[121 167 146 121 121 146 146] = lemok
[153  96 144 155 113  99 114] = kalav
[151  96 144 155 147  99 151] = sal
[157 146 157 157 142 203 157] = Denuv
places Denuv: [157]
0 2 3 6
present: [147  99]
yes
places sal: [151]
0 6
howmany lemok: [146]
3

[156 104 111 154 136] = rolab
[127 102 127 128 141] = Zer
[112 129 135 111 132] = pel
[ 93  87 152  89 132] = zek
[154 140  79 153 104] = pidu
[ 87 182  87  96 128] = Ler
[99 88 88 99 99] = dolez
[90 88 88 88 90] = fome
[131 137 113 141 127] = kefi
[154 140  79 153 136] = rero
[154 140 132 153 136] = ribo
present: [156 104]
yes
present: [ 87 152]
yes
places dolez: [88]
1 2
howmany Ler: [87]
2
present: [135 111 132]
yes
places fome: [88]
1 2 3
present: [140 132 153 136]
yes

[148  91 154 113] : sig
[ 55 132 104 135] : Liba
[118 168 101 136] : lin
[117  76 180 131] : dile
[170 122 139 124] : loma
[124 121 124 124] : Niz
[ 81 143 132 153] : Ravo
[118 108 118 137] : rufog
[168 135 110 109] : tugug
[109 109 125 109] : gepon
[ 94  81 183 108] : Lebe
howmany Niz: [124]
3
howmany rufog: [118]
2
howmany gepon: [109]
3
present: [117  76 180]
yes
present: [132 143]
no
places gepon: [109]
0 1 3

[124 157 143 137 152 128 118 130 123 136 131 129 122 130 129 137 136 128
 122 123 126 140 129 140 120 127 118 126 130 109 122 115 129 152 145 133
 117 140 132 130 113 130 126 124 136 132 126 124 135  62 124 129] = Lekag
[126 179 129 122 109 126 121 114 127 137 123 108 131 126 123 120 118 127
 116 127 126 121 133 123 128 125 118 117 130 126 120 149 130 141 109 131
 125 120 146 125 138 121 127 120 127 127 147 130 130  91 129 140] = fet
[117 153 140 135 126 123 127 128 128 147 129 125 130 140 127 118 136 127
 122 135 122 123 131 127 129 120 123 127 118 140 125 122 124 146 102 124
 114 130 168 128 145  98 130 130 138 122 119 127 112 107 135 128] = runed
[143  93 137 127 106 124 131 136 122 121 129 138 132 113 131 122 134 118
 145 124 133 114 116 117 133 127 125 123 139 132 126 130 135 113 109 133
 123 136 129 126 132 134 126 120 131 133 128 122 119 139 132 130] = falad
[151 106  94 129 149 125 133 123 131 137 129 127 131 129 121 127 123 131
 129 134 134 122 127 120 120 100 121 130 140 120 138 146 125 140 120 135
 139 141 118 130 126 121 124 135 124 141 135 130 143 107 124 124] = gez
howmany Lekag: [140]
3
places runed: [107]
49
howmany Lekag: [136]
3

[133 133 133 136 136 133 136] = tarof
[121 133 117 137 132 132 133] = kares
[121 121 208  86 132 208  86] = lenu
howmany kares: [137]
1
places tarof: [133]
0 1 2 5
places lenu: [121]
0 1
howmany lenu: [86]
2
howmany tarof: [136]
3
places tarof: [136]
3 4 6
present: [121 208  86]
yes

[215  96 131  96  96 123] : nurem
[ 38 143  90 183 188 183] : bomas
[113 180 113 113 113 112] : viki
present: [ 97 123]
no
places viki: [113]
0 2 3 4
howmany bomas: [90]
1
howmany nurem: [96]
3
present: [ 90 183 188]
yes
places viki: [180]
1
howmany viki: [113]
4

[174 186 134 131 113 118  99 145 126 128  67 102  97 144 119 148 132  81
 116 130 162  98 154 156  90 106  91 135  82 124 127 159  83 108 110 123
 137  92 173 101 129 133 130 150  67 126 112] : Ped
[129 128 127 128 128 127 127 127 129 129 128 128 127 129 128 127 128 128
 127 127 125 129 126 127 128 130 126 127 127 128 130 128 128 127 127 129
 128 129 129 128 129 128 128 129 128 129 129] : mapob
[126 128 129 127 128 128 129 130 126 126 129 128 129 126 128 130 128 129
 129 131 133 127 131 129 127 125 131 129 130 129 125 128 128 128 129 127
 129 128 127 128 126 129 129 127 128 126 127] : nud
[125 129 129 127 129 129 132 133 125 123 129 128 130 124 128 131 127 129
 130 133 137 127 135 130 126 123 134 130 133 130 120 129 127 129 131 125
 130 127 126 128 124 130 129 126 128 128 123] : Rakat
[122 139 123  99 137 140 139 166 156 176 129 152 129 189  77  74 126  94
 139 176 123 128 118 135  53 128 148 100 155 125 106 113  93 124 134 136
 168 174 108 108 187 140 130 110 129 126 127] : zisum
[173 186 134 131 113 118 100 145 126 128  66 102  98 144 119 148 132  82
 117 130 161  99 154 156  91 138  90 135  82 124 127 159  84 109 110 123
 137  92 172 101 129 133 129 150  66 125 112] : feku
[ 99 167 184 186 139 154 122 111 195 119  86 152 114 156 182 156 146  97
 117 163 133 114  98 108 130  97 165 154 117 135 139  80 136 117 127 150
 144 132 117 128 111 124 124 137 159 102 167] : ligu
[128 127 128 130 128 127 128 126 127 125 128 127 128 125 131 131 128 130
 127 126 128 128 129 127 132 128 127 130 127 128 129 129 130 128 128 128
 126 125 129 129 125 127 128 129 127 128 128] : suvo
[125 129 129 127 129 129 132 133 125 123 129 128 130 124 128 120 127 129
 130 133 137 127 135 130 126 123 140 130 133 130 120 129 127 129 131 125
 130 127 126 128 124 130 129 129 127 128 128] : rorok
[143 144 148 142 122 120 144 111 102 134 160 140 124 138 124 165  80 144
 123 146 162 153  80 119 123 125 114  92 110  57 124 119 140 156  67 129
 148 136 100 101 153 143 161  60  86 109 109] : kede
[162 114 109 126 192 155 154 131 164 137 113  97 127  80 138 129 129  97
 176 148 119 144 103 151 154  72  91  77 163 165 121  85 133 126 114 106
 134 134 154 150 126 131 151 111  87 168 159] : tuva
places kede: [119]
23 31
howmany Rakat: [123]
3
howmany zisum: [139]
3
present: [144 123]
yes
present: [127 128]
yes
howmany zisum: [138]
0
places mapob: [128]
1 3 4 10 11 14 16 17 24 29 31 32 36 39 41 42 44

[132  60 124  97 171  98 121 117 146 159 101 112 134 138 148 169 132] : peta
[112 128 156 112 136 112 132 154 107 125  76 154 175 136 125 104 120] : zote
[137 153 137 101  59 143 116 155 106  99 156 126 132 111 145  93 116] : Pofu
[118 122 130 132 116 130 120 175  91 128  92 126 160 144 133 140 102] : Tegiz
places zote: [154]
7 11
present: [128 112]
no
present: [122 130 131]
no

[128 103 118 117 105  99] -> duda
[110 156 128 120 109 112] -> bas
[127 128 102 154 134 102] -> pada
[142 113 136 148 116 143] -> bop
[106 103 102 160  79 128] -> Bani
[ 95  90 178 122 141  99] -> Zova
[128 128 131 137 128 128] -> zok
[129 129 127 129 129 148] -> rin
[110 102 161 117 104 181] -> dag
[153 135 140 137 119  63] -> Lete
[159 132 106 145 131 161] -> ral
howmany ral: [159]
1
places rin: [129]
0 1 3 4
howmany zok: [128]
4

[120 134 116 117 135 122 117]  gam
[134 134 123 132 134 123 123]  Sib
[135 135 136 130 136 136 135]  Fozat
[119 135 136 135 135 115 161]  pasuk
howmany pasuk: [135]
3
present: [134 134 124 132 134]
no
places Fozat: [136]
2 4 5
howmany Sib: [135]
0
howmany gam: [116]
1
places Sib: [123]
2 5 6

[102 135 121 106 143 101  85 162 150 107 103 125 126  98 114 124 146 103
 122 145 121 134 151 135 155  91 146 138 146 148 146 156  84 135 102 119
 167 169 146 187  89 103 120 139  94] : Tarar
[102 135 121 106 143 101  85 162 150 107 156 125 126  98 114 124 146 122
 124 145 121 134 151 171 155  91 121  86 136 128 138 119  91 152 136 115
 133  95 137 156  90 111 109 134  86] : busog
[102 135 121 106 143 101  85 162 150 107 156 125 126  98 114 124 146 122
 124 145 121 134 151 171 155  91 121 138 124 148 113 156  84 135 118 119
 167 169  87 187  89 103 120 139  94] : menub
[174  77 139 125  90 178 116 148 131 115 118  77 166 125 138 122 145 123
 111 109 143 148 149 122 122 106  84  97  66 149 149 153 139 111 136 139
  88 135 129 146 119 150 134 132 102] : Gipiz
[102 135 103 106 143 101  85 162 150 107 156 125 126  98 114 124 146 122
 124 145 121 134 151 171 155  91 121 138 124 148 113 156  84 135 118 119
 167 169  87 187  98 103 120 139  94] : Debog
howmany Tarar: [104]
0
places Tarar: [139]
43
places Tarar: [102]
0 34

[130 124  93 158 152 141 114 124 108  58 101 115 122  77  91 137 138 165
 111 158 110 102 158 120  97 104] = vin
[ 98 177 142  93  98 129 116 129 145 155 129 125 119 116 130  92  98  95
 129  96 129 116 181 212 172 177] = zive
[119 119 142  93  99  98 116 107 145 156 140 125 119 136 130 142 107  95
 129  96 137 135 119 124 133 138] = Buted
howmany zive: [129]
5
places zive: [129]
5 7 10 18 20
places Buted: [119]
0 1 12 22
present: [ 58 101 115 122  77]
yes
places zive: [98]
0 4 16
howmany zive: [155]
1

[112 157  77 115 119 119] = Lor
[111 154  77  87  78  82] = vefo
[197 119 116 119  62 157] = ritot
[111 157  77 115 130 195] = Sepos
[157 188  48 157 157  48] = luvog
[111 109  82 147  47 119] = Tetun
[111 129  84  90 118 193] = Zanat
[111 100 111 196 100 196] = Vemuk
[111 194 106  78 121 117] = vepes
[111 167 111 101 100 196] = vupo
present: [111 157  77 115 130]
yes
howmany Vemuk: [196]
2
howmany Lor: [113]
0
places luvog: [48]
2 5

[129 126 141  99 116 156 104 117 131 115 136 111 120 130 139 146 160 131
 133 171 113 119 107 117 126 106  93  86 132 149  96 121 129 111 155 153
 108 124 158 145 131 181 124 159 109 147 150 143 141 132 127 138 145 131
 148] = Bek
[121 100 147 147 104 126 127 120 134 102 138  83  88 129 159 159 154 161
 131 116 138 101 161 141 104  96  74 118 129  46 121 143 102 110 141 122
 125 101 102 175 115 127 107 103 129 143 109 111 106 143 160  85 128 147
 154] = lod
[122 126 126 156 144 117 166 143 135 146 114 123 121 130 156 125 119 143
 119 106 129 136 135 134  98 138 161 132 118  96 148 113 137 114 116 106
 152 131  85 132 123 102 125 115 177 109 111  97 101 131 138 118 109  87
 103] = Muze
[170  84 125 154 138 126 112 115 130 142 126 121 102 146 141 139 140 112
 122 106 130 129 152 112 149 125 128 128 161  97 147 150 104 119 118 143
 123 126 124 165 114 101 112 144 136 131 101 124 158 118 131 108  92 151
 112] = Famim
places Bek: [160]
16
places Famim: [112]
6 17 23 42 54

[124 130 130 131] : dok
[138 102 102 138] : tuku
[116 139 138 137] : tama
[103 210 205 144] : zomos
[126 134 134 136] : rav
[123 152 152 173] : sufe
[134 115 134 115] : nol
[139 171 176 136] : mis
[ 88 161 159 119] : lemo
[156 103 100 113] : Kigib
[107 120 123 139] : tigat
[132  63 172  87] : debos
howmany nol: [115]
2
places sufe: [173]
3
present: [123 139]
yes
present: [172  87]
yes

[128 121 127 142 130 111 127 103 154 140 128 123 121 128 165 128  99 187
 172 121 124 129 128 108 114 128 140 115 131 163 115 140]  nof
[128 126 128 124 126 129 123 128 121 123 128 143 142 128 196 171 134 183
 133 141 142 127 128 129 147 128 104 129 106 101 157 123]  Kef
[128 142 129 111 106 142 150 147 102 113 128 118 127  99 133 129 160 100
 112 127 139 128 128 145 175 128 137 139 129 137 127 114]  koga
[128 109 127 160 128 116  99 115 194 148 128 126 122 123 131 127 113 105
 130 122 118 128 128 113 119 128  75 119 181 139 118 149]  Fav
[128 137 127 149 115 117 142 112 174 139 128 117 120  74 182 127 118 170
 124 128 141 127 128 114 167 128 122 120 125 130 104 140]  Kuber
[128 130 130 110 103 147 140 154  94 114 128 117 127  96 132 130 166 114
 104 119 128 130 128 151 140 128 141 142 152 185 118 114]  Ripig
[128 118 172 147 112 138 140 139 172 139 128 110 121 172 101 129 146  93
 117 117 114 172 128 141 124 128  89 136 142 172 107 140]  nuza
[128 101 128 118 122 133  93 173 128 121 128 144 145 151 153 129 136 128
 119 127 120 130 173 133  97 128  85 131 194 178 166 120]  pegi
places nuza: [172]
2 8 13 21 29
present: [122 134  93 173]
no
howmany nuza: [172]
5
places pegi: [173]
7 22
howmany nof: [129]
1

[147 167 171  66  49 139 108 146 147 181 124 114  85 210  70  51 100 129
 124 167  76 194  51 193  61 140 165  60  53  87 128 168 204 124 124  73
  76  50  59 142 166  84 148  68 159  77 195  72  59  53 143 144 199 179
  89 154  90 111  53] = Mukib
[ 56 107  74 163  99 124 199 154  95 190 176 131 111 173  78 153 178  53
 153  67 172 103 146  61 138 195 132  60 169  90 146  74  78 188 192 114
 122  84 162 167 135 124  55  49 129  87 209 163 180 209 143 209  91  73
 151 118 176 153 209] = vok
[ 46  62  62 128 196 199  54 176 132 107 167 189  90 116  65  77  95 103
  69 205 168 152 148  97 122 163  63 132 176 191  84 175 144 160 195 182
 190 166 206  47  63 193  54 102 145 162 197 112  89  68  62 152  78 128
  51 210  61 182 210] = selo
[ 87  77  66 103  91 186  80 110 185 119  68  58  62 198 140  96  74 148
 163 135 145  49 170  84 162  57 176  96  86 195 194 134  80  51 100 175
  61  69  91  78 135  89 136  74 121 152 137 154 150 170 134 202  72  81
  77 177 166 120 137] = bopu
[149  80 133 133 145 151 115 151 205 131 126  84 146  73  90 108  74  56
  97 197 115 112 134 190 189 127 113 117 162  85  84  47  94 152 140 182
 195 195 119 172  92  80  82 196 133  66  50  65  74 116  58  78 196 184
  88 166  60  90  73] = zabe
[136 146 197 181 190  86  55 155 152  65 148 109 116  90 138 192  96 112
 181  53  83 108 180  94 115 122  74 200 127  80  69 210 190 144  51 147
 189  64  63  49 202  87 185  46 126 124 165 209 143 104 180  86 162 122
 120 120  75  94 144] = tani
[ 87 151  56 135 175 179 182 163  95 166 202  75 136 111 139 146 104 148
 120 113 152 158  61 162 187 156 126  56  85 185  50  98 120 142 142 171
 109 188 190 162 193 195  95 135 210 127 114 162  77 103 187 124 175 176
 186 188 173 132 142] = mar
[172 131  62 119 166  69  72 147 125 112 132  76  52  78 123 149 146 124
  61 123  65 104 165 184 207 184 199 156 194 106 125 104 125 145 209 180
  54  92 116 135  66 137  57 153 163 207 152  63 197 136 169  70  56 156
 180 201  88 155 145] = dap
[116 209  80 100  82 148 124 110 169 144 135 161  54 135 127 105 179 164
 143 144 102  85 158  56 206  82 127 134 117 141 137 159  72 101 141 132
 153 195 107 201 139 164 121 141 103 202 102  92 113 185  82  78 184 142
 115 176  55  82 141] = zilom
[114  86 126 159 168 103 117  57 166 195  51 102  53  66 105 114 145  77
  75 175  72  60 187 161 103 153 118 152  57  98 175 138  88 194 174 176
 199 152 151 182  93  47 115 129 103  59 128 106 115 142 139 171 131 146
 186 159 177  55  65] = nuved
present: [ 55 135 127 105]
no
places tani: [104]
49
howmany zabe: [196]
2
howmany zilom: [141]
4
howmany Mukib: [124]
4
present: [ 90 108  74]
yes
present: [ 90 138 192]
yes

[122  73 105 119 110 114 134 154 160 123 130 120  91 106 112  85 119 104
 105 115 128] : tifa
[117 126 133 142 153 142 133 112 145 125 128 103 140 121 131 114 160 145
 120 140 127] : suli
[172 110 121 148 110 128 129 177 110 108 110  95 149 127 111 110 148 149
 132 149 143] : gima
[128 102 109 109 109 131 115 173 161 146 138  85 121 173 118  91 109 114
 102 132 109] : Furu
[128 128 141 127 120 144 137 185 170 111 111 131 115 101 126 117 138 108
 123 141 116] : mopi
[133  63 118 123 127 148 126 169 149 156 140 105 100 153 120  85 113 149
 107 134 109] : Midip
[146  88 140 105 137 111 137 187 150 132 113 103 102 125 123  95  78 104
 112 153 122] : Sab
howmany Furu: [173]
2
present: [126 169]
yes
present: [112 145]
yes
howmany Furu: [109]
5
howmany gima: [148]
2

[139 154 139 131 127 127 130 211 144 134 108  52 151 162 154  80 128 210
 131] : belin
[108 164 126 121 124 112 121 129 143 110 137 183 115  97 132 119 124 135
 154] : femik
[100 100 134 138 124 127 120 154  98 114 126  75 126 134 120  91 106 160
 108] : toka
[128 156 141 129 131 120 131 101 137 111 134 177 122 122 109 131 164 118
 131] : sova
[136 100 144 119 125 130 135 133 120 106 127 121 116 139 114 120 128 130
 134] : Zazam
[123 100 117 136 131 139 120 134 105 111 172 181 129 133 134 161 123  75
 116] : gem
[109 113 120 129 130 135 112 121 129 128 104 125 138 112 120 114 119 143
 128] : sapi
[128 156 141 129 117 120 134 101 137 111 134 177 122 122 109 131 164 118
 131] : numas
[127 174 120 139 126 122 113  95 151 143 112 110 125 122 122 120 119 124
 137] : gemum
[128 156 141 129 131 120 134 101 137 111 134 177 122 122 109 131 164 127
 126] : gov
[120  86 141 116 132 135 138 126 102 111  96 104 125 150 118  90 127 189
 130] : dirul
howmany toka: [134]
2
present: [ 97 115]
no
present: [120 122]
no
howmany sova: [131]
4
howmany gemum: [137]
1

